In the rows, 128 means zero.
Where one turn sends some rows of the set: a few examples, then the rows asked
did: [108 139 134 158 148 144  86 113 109 153 101 143 133 152 116 155 113 154
 115 105 163 129 135 111 150 108 121 115 155 117]
desa: [122 136 158 111 152 145 109 110 109 116  99 135 120 143 126 183 111 139
 156  92 136 130 112 144 149 136 113 133 151 123]
fusud: [131 129 162 112 172 129 110 132 117 146 135 113 142 115  94 147 156 163
 123 132 156 141 150 123 147 144 123 134 147 122]
las: [112 105 151 129 163 143 123 131 121 124 121 147 160 149 115 134 137 157
 150 115 128 130 131 108 112 129 118 120 160 127]
sudo: [116 158 131 109 150 146 119 106 117 137 121 147 150 119 116 150 120 138
 132 158 151 131 120 115 143 154 106 118 114 137]
bub: [113 143 139 122 144 111 122 134 107 146 107 176 141 136 123 160 102 121
 129 130 126 139 131 130 131 115 128 141 156 131]
Nebam: [131 130 141 112 152 160 106 132 112 165 133 119 146 100 120 158 129 131
 115 122 151 145 143 136 137 139 144 115 154 115]
guze: [115 139 151 121 159 111 111 111 126 124 116 129 116 136 136 175 116 150
 166 106 140 139 123 144 143 121  90 134 167 120]
Puzeg: [106 134 144 140 184 130  90 119 115 122 113 134 127 136 100 161 120 164
 118 143 168 122 106 123 145 118 116 121 154 132]
naful: [116 172 133 144 127 147 114 123  96 138 127 130 148 132 118 132 146 158
 125 129 129 141 128 111 145 118 105 120 140 136]
ragaf: [107 124 156 127 145 131 125 114 127 129 106 149 123 151 125 170  99 145
 158  98 145 149 124 146 147 132 106 143 162 129]
Moma: [125 124 147 117 160 124 123 128 127 143 144 133 154 116  96 140 157 158
 120 139 152 146 152 126 142 142 111 125 156 124]
ruru: [115 159 139 125 144 144 105 106 118 136 127 135 121 129  87 150 111 151
 119 162 121 128 134 117 136 142 113 113 128 138]
popet: [124 147 150 112 150 119 107 133 125 159  96 135 142 164 136 144 124 128
 150 114 103 124 140 128 152 129 131 133 155 134]
Likuf: [123 136 154 139 151 158  64 115  91 152 128 134 132 143 134 158 125 176
 130 120 135 144 125 130 148 137 104 120 147 107]
Nubon: [110 129 161 144 184 163  98 122 125 147 147 139 132 129 125 163  99 165
 118 137 145 136 122 133 139 143 102 113 151 126]
Dagif: [133 123 143 122 147 143  96 127 100 175 103 129 128 133 103 146 149 152
 138 132 161 147 149 133 133 144 138 129 141 140]
Zad: [116 132 161 137 180 168 103 124 129 142 148 142 129 127 125 162  99 162
 113 139 143 139 121 124 147 136 102 122 152 112]
fis: [107 116 143 119 148 115 105 126 117 141 121 132 121 146 119 167 121 153
 167 105 152 148 118 149 147 134 120 156 167 132]
lati: [122 142 168 122 168 140 121 112 128 125 113 127 124 138 129 172 105 148
 156  80 132 127 137 137 135 124 102 123 163 122]
Nomud: [107 130 155 119 155 100 118 117 122 137 105 132 148 145 127 162 127 117
 145 126 118 102 133 118 153 130 129 136 145 135]
gur: [142 140 139 117 149 154 101 123  99 170 100 139 145 135 100 149 139 142
 131 123 157 144 158 134 126 145 132 113 132 142]
det: [141 137 136 106 153 150  98 121 110 155 137 119 149 100 109 158 137 134
 123 132 140 142 150 134 121 134 124 103 154 112]
zezek: [139 149 160 102 151 130 108 136 116 155 137 129 139 159 145 158 119 121
 156 123 108 141 119 127 134 131 127 127 158 137]
Bubub: [130 148 153 131 164  98 119 120 118 149 122 159 119 134 136 156 133 134
 141 139 126 117 129 125 122 127  93 132 151 147]
dolok: [116 160 128 111 155 147 115 112 125 134 103 143 147 135  83 140 114 147
 134 134 139 129 151 100 128 131 128 106 133 131]
Fofe: [122 138 120 121 149 124 117 126 117 159 116 143 151 134 107 157 153 136
 118 132 171 139 139 136 166 155 116 116 137 138]
Daz: [105 138 138 153 149 140  84 117 107 147 103 139 145 153 113 150 113 163
 111 102 159 135 131 120 151 113 125 112 161 115]
vanu: [113 135 146 118 169 110 109 118 141 150 129 117 121 130 130 165 110 150
 154  92 147 127 139 145 139 126 113 131 174 124]
kufod: [120 128 176 115 157 114 128 124 119 136 147 129 147 146 127 166 118 118
 150 129 123 123 123 113 129 132 128 135 148 142]
lura: [127 135 152 141 147 164  68 116  93 153 120 137 124 138 135 154 122 171
 131 126 133 145 128 124 143 124 105 129 148 102]
kefu: [124 161 110 120 132 144  99 115 117 135 126 128 146 133 107 140 149 142
 143 128 125 141 136  99 135 126 109 101 157 112]
Pirif: [131 137 170 110 174 137 100 115 119 136 111 108 126 129 122 169 119 150
 153  86 139 112 130 143 139 141 115 140 151 128]
movid: [117 134 125 128 155 119 111 126 129 174 127 124 138 128 110 162 139 134
 116 125 174 136 149 130 163 151 123 111 151 131]
kame: [126 130 117  99 158 127  83 114 117 137 128 137 133 146 122 175 112 126
 147 133 132 127 114 122 125 144 117  94 153 113]
Kuli: [113 120 158 122 148 151 112 124 114 140 111 128 139 140 122 177 107 131
 148  83 148 131 118 148 151 150 129 146 155 129]
Buto: [113 139 148 141 183 133  98 119 117 123 118 138 119 144  99 164 123 162
 116 140 169 121 110 112 154 119 110 126 147 130]
rep: [118 145 140 132 131 155 125 116 122 148 141 145 159 132 126 127 140 153
 142 137 137 153 134 106 134 149  92 121 140 130]
kod: [125 141 164 111 169 127 103 122 125 153 106 146 160 170 114 138 100 159
 146 118 145 144 148 121 125 147 103 125 128 130]
puvu: [108 158 118 138 140 151 120 119 119 130 124 138 128 132  94 139 130 151
 115 134 121 124 131 108 139 120 126 100 154 140]
Pirit: [115 144 127 113 159 123 104 126 112 130 112 133 173 133 153 156 135 132
 134 121 147 123 105 126 157 139  98 118 140 111]
Nifal: [134 150 160 112 145 133 102 137  92 125 112 154 145 149 105 169 127 124
 128 112 102 135 130 118 142 135 122 144 152 115]
tosiv: [141 154 165 134 160 130 118 126 123 144 137 144 138 145 126 166 130 119
 125 103 105 115 142 114 135 146  92 117 158 127]
neb: [113 171 147 139 129 148 111 111 107 153 137 134 149 128 118 145 107 146
 120 145 131 145 138 118 144 140  97 120 121 135]

det goes to gur
kod goes to Pirit
Where do these go?
Likuf goes to Daz
zezek goes to popet
puvu goes to ruru
fusud goes to Nebam
desa goes to ragaf
Kuli goes to fis
dolok goes to sudo
Bubub goes to tosiv
lura goes to did

